Each named turn below is shown by a few rows before and after it. Which turns, in which order, take the first row of each later pair to the second? The first pair is answered.
turn k631:
-7 -5 15 -24 -8 -22 9 -22 19 -14 11 18 -11 13 2 0 |-> -12 -2 5 -22 -9 -7 -4 -5 11 -13 20 31 -18 25 0 -4
20 -24 2 27 15 -41 26 -18 -27 -2 -14 -54 8 -59 14 16 |-> 19 -27 14 -5 -7 -53 39 -10 -12 -17 -13 -30 -1 -53 34 31
0 9 13 -34 -8 -14 13 -25 25 -1 0 -29 38 -29 20 27 |-> -10 9 9 -46 -24 -9 11 -3 28 -6 14 -4 27 -20 30 27
turn k242:
5 0 22 16 33 -20 31 -9 17 45 -5 -37 3 -48 -44 11 |-> 5 -14 33 -27 -22 -47 40 -41 39 6 -11 -23 -6 -29 -3 23
-13 -20 1 -48 -4 7 -4 41 33 -25 3 22 24 21 -5 13 |-> -3 -2 2 25 -30 9 -10 4 -28 6 29 32 -44 26 28 -5
-24 27 24 -15 3 -12 69 17 13 -37 5 17 -22 -17 -9 26 |-> -17 36 21 21 6 -2 66 7 -14 -15 17 13 -43 -20 -3 16
6 15 16 -5 -35 -3 -16 -48 32 -24 1 29 -29 24 3 -16 |-> 11 23 7 46 28 30 -28 -10 9 21 0 6 -14 -1 -42 -30
turn k425:
-10 23 4 8 -3 -2 -12 7 -11 12 -11 -3 -2 -4 4 -15 |-> -16 24 8 -3 -10 -5 -8 16 -6 9 -8 6 -6 1 6 -11
-17 1 -6 -36 -5 -19 -2 -1 11 -22 17 -7 8 16 -4 -13 |-> -5 1 -11 2 10 -22 -2 -23 -5 -6 6 -34 19 -2 -11 -21
-3 -6 -7 -26 -4 -3 7 12 26 -20 -4 1 15 -8 2 17 |-> 5 -6 -12 1 18 7 3 -5 18 -11 -8 -23 26 -19 -10 4
-20 -4 -20 -43 8 20 -3 43 18 -27 -7 2 77 7 2 4 |-> 8 -1 -25 25 31 16 6 13 -24 0 -20 -33 80 -26 11 -12
turn k313:
-8 -1 2 -7 2 -4 0 3 25 0 9 -3 -8 7 -15 3 |-> -3 -4 -15 -8 -5 4 -12 1 19 -16 0 -3 2 13 -2 1
-13 -4 -3 -39 -20 10 -25 -26 22 -13 39 0 -18 55 -17 -15 |-> -2 -8 3 -44 -37 -10 -10 -34 22 -29 32 3 -20 42 17 -2
21 -12 -11 26 -33 -15 -25 -58 -8 -65 -9 -25 12 63 -2 -37 |-> 24 1 46 16 -47 -64 35 -70 9 -20 4 -21 -32 4 2 -12

Between the rows of a pair lie 2 to 4 turns.
-49 -1 40 -33 9 -11 38 83 -2 28 27 13 -34 -33 -11 34 |-> -43 -10 -7 -43 -48 20 -20 42 -20 -45 25 36 -30 51 44 11 : k313 then k242
-15 -4 -23 -32 7 17 -13 73 12 -15 8 31 4 2 -9 21 |-> -8 6 -28 8 16 27 -16 75 -21 11 17 27 -15 -6 -9 11 : k242 then k242
-10 -7 -2 10 33 2 -2 -5 -4 36 23 -27 -6 -16 -51 -22 |-> -3 -17 -35 2 18 11 -24 -24 -7 -14 0 -31 31 10 -25 -32 : k631 then k313
1 4 24 -5 -22 -10 5 3 8 12 25 20 -44 15 3 9 |-> -6 1 24 -32 -13 -14 7 13 29 3 17 20 -20 12 -7 16 : k242 then k242
7 17 -19 6 -32 14 -58 -31 -22 -23 35 25 -35 44 -1 -18 |-> 5 23 -3 21 55 21 -30 35 -12 27 19 -11 5 -24 -70 -4 : k313 then k242
-4 5 16 -3 16 28 -4 58 -6 30 20 32 -26 -5 -11 4 |-> 6 -14 -28 -17 3 38 -32 26 1 -40 -13 16 31 24 14 -3 : k313 then k631 then k242 then k631
16 -34 -15 -2 6 27 -34 33 -19 -21 -18 -19 18 -16 -25 -6 |-> 29 -26 10 -3 -31 -15 9 16 -33 -3 -12 -6 -24 -50 10 10 : k425 then k313 then k242 then k242
26 -17 19 48 26 -36 38 -36 -21 -2 -27 -25 3 -48 11 5 |-> 6 -29 25 -30 1 -38 26 -45 44 -46 -26 -11 22 -8 -4 17 : k313 then k242
-11 -12 -32 -38 5 49 -58 19 10 -48 -1 4 48 66 -29 -28 |-> -1 1 -1 -28 -53 -13 8 60 -38 -16 18 67 -32 2 63 19 : k631 then k313 then k242 then k425
-4 -13 -10 -53 -19 11 -9 55 30 -47 -25 37 21 34 25 10 |-> -6 -2 -17 -7 37 37 -23 90 4 -11 -26 17 29 16 -17 -1 : k242 then k242
9 -5 15 -10 -7 -49 47 -12 6 -17 -13 -13 11 -36 42 15 |-> -16 -1 21 -56 -7 -27 30 37 36 -17 14 22 0 -6 10 25 : k242 then k631 then k425
-2 10 11 11 23 -9 17 27 9 43 27 -18 -17 -37 -6 20 |-> -10 6 -8 -8 5 14 -24 -34 35 4 30 -29 1 31 -24 -11 : k242 then k313 then k242 then k425
-2 -13 27 17 7 15 33 -17 16 63 39 -32 -19 -52 -20 9 |-> 4 -29 -20 25 17 45 -12 -47 15 7 10 -61 35 -10 -21 -18 : k313 then k631
-14 11 15 8 7 -9 25 27 -6 31 25 15 -30 -20 -22 21 |-> -13 -2 -14 -25 -37 -1 -6 -16 12 -30 17 17 -12 38 9 6 : k242 then k313 then k631 then k242
17 -35 5 -26 6 -16 0 -1 -8 -34 -77 1 32 0 27 6 |-> -17 -14 31 -54 14 16 -23 12 27 0 -26 19 -12 49 -44 -2 : k313 then k242 then k425 then k313
-4 -12 3 -3 -25 -35 17 11 -24 14 21 18 -39 -40 37 17 |-> -19 -24 -13 -47 7 0 -12 56 15 -16 13 16 13 -14 -7 15 : k631 then k631 then k313 then k242
-3 4 17 12 13 1 10 24 1 26 -3 -6 -20 -22 -19 17 |-> -13 -3 -10 -14 -9 25 -26 17 10 -12 0 4 -5 34 -11 6 : k242 then k242 then k425 then k313
19 -20 5 -6 9 -20 18 -51 36 -21 -26 -49 46 -23 -11 2 |-> 16 -25 -22 -3 29 7 2 3 23 -37 -37 -39 71 -21 -9 0 : k631 then k242 then k242 then k313
-4 4 21 -19 27 -18 29 -23 35 26 19 -10 -5 -12 -17 17 |-> 4 10 12 22 23 -17 32 -12 -8 38 24 3 -23 -27 13 16 : k631 then k631 then k425 then k425
-21 8 1 -25 -22 17 -33 -26 25 -16 17 10 -19 59 -21 -20 |-> -14 -8 3 -61 -18 -18 1 -4 46 -45 -17 7 25 17 9 10 : k313 then k242 then k242 then k313
-9 -19 21 -43 -9 -23 22 -47 72 -54 -13 -15 19 -8 2 -10 |-> 9 -8 -10 61 22 9 -7 -73 2 -22 -8 -48 8 -10 -4 -45 : k425 then k242 then k313 then k313
-6 14 -10 24 -41 13 -14 -19 -31 5 22 31 -45 32 24 -11 |-> -9 19 -17 51 8 33 -19 8 -41 28 21 15 -30 14 -13 -14 : k242 then k242 then k242
59 -14 -27 35 -46 -36 23 -19 -18 -26 16 -17 -60 -29 31 1 |-> 57 -24 -9 -5 -34 -55 43 -19 23 -46 1 -29 -24 -44 20 20 : k242 then k631 then k242
-11 4 1 -34 8 -40 10 31 11 28 -7 25 -18 -33 8 10 |-> 0 -5 -44 -11 -17 -19 -29 -18 -10 -24 -22 15 2 15 39 -20 : k313 then k313 then k425 then k242
13 -9 0 40 6 -1 -11 -31 -35 31 -5 -3 -42 -30 -6 -17 |-> -5 -15 20 -37 -39 -16 2 -9 4 2 3 40 -52 -3 6 7 : k631 then k425
-3 -8 -20 -36 -6 -6 -7 3 -2 -34 -21 4 25 -9 -9 14 |-> 5 2 -17 -7 -20 -16 5 8 -35 -19 -10 14 -4 -17 26 16 : k425 then k242 then k242 then k425
-18 7 17 -30 -33 -22 9 -19 14 1 21 -1 -42 6 19 5 |-> -12 10 15 19 29 -4 7 -2 -3 42 14 -31 -28 -24 -23 -6 : k242 then k631
-37 9 -7 9 -21 -31 5 -45 0 10 -21 4 -5 1 41 3 |-> -53 20 -7 -4 -19 -11 -6 -3 -2 20 2 33 -25 19 24 5 : k242 then k425 then k425 then k242
4 -4 17 4 -10 -28 44 -32 17 -14 -21 -30 -5 -40 -2 15 |-> -16 -7 19 -46 -19 -14 30 -5 48 -27 -8 -4 -4 -5 -14 26 : k425 then k425 then k631
18 -6 -4 13 10 -26 29 15 19 21 41 -30 -15 -26 -22 10 |-> 17 -10 -31 0 -31 -3 -11 -1 7 -24 40 -7 -16 36 9 -3 : k425 then k425 then k313 then k242
9 13 12 -10 -11 -5 2 -90 37 -2 23 -16 -8 8 -41 -27 |-> 13 22 -9 55 24 30 -13 -38 -15 31 28 -17 -12 -13 -50 -39 : k313 then k313 then k631 then k242
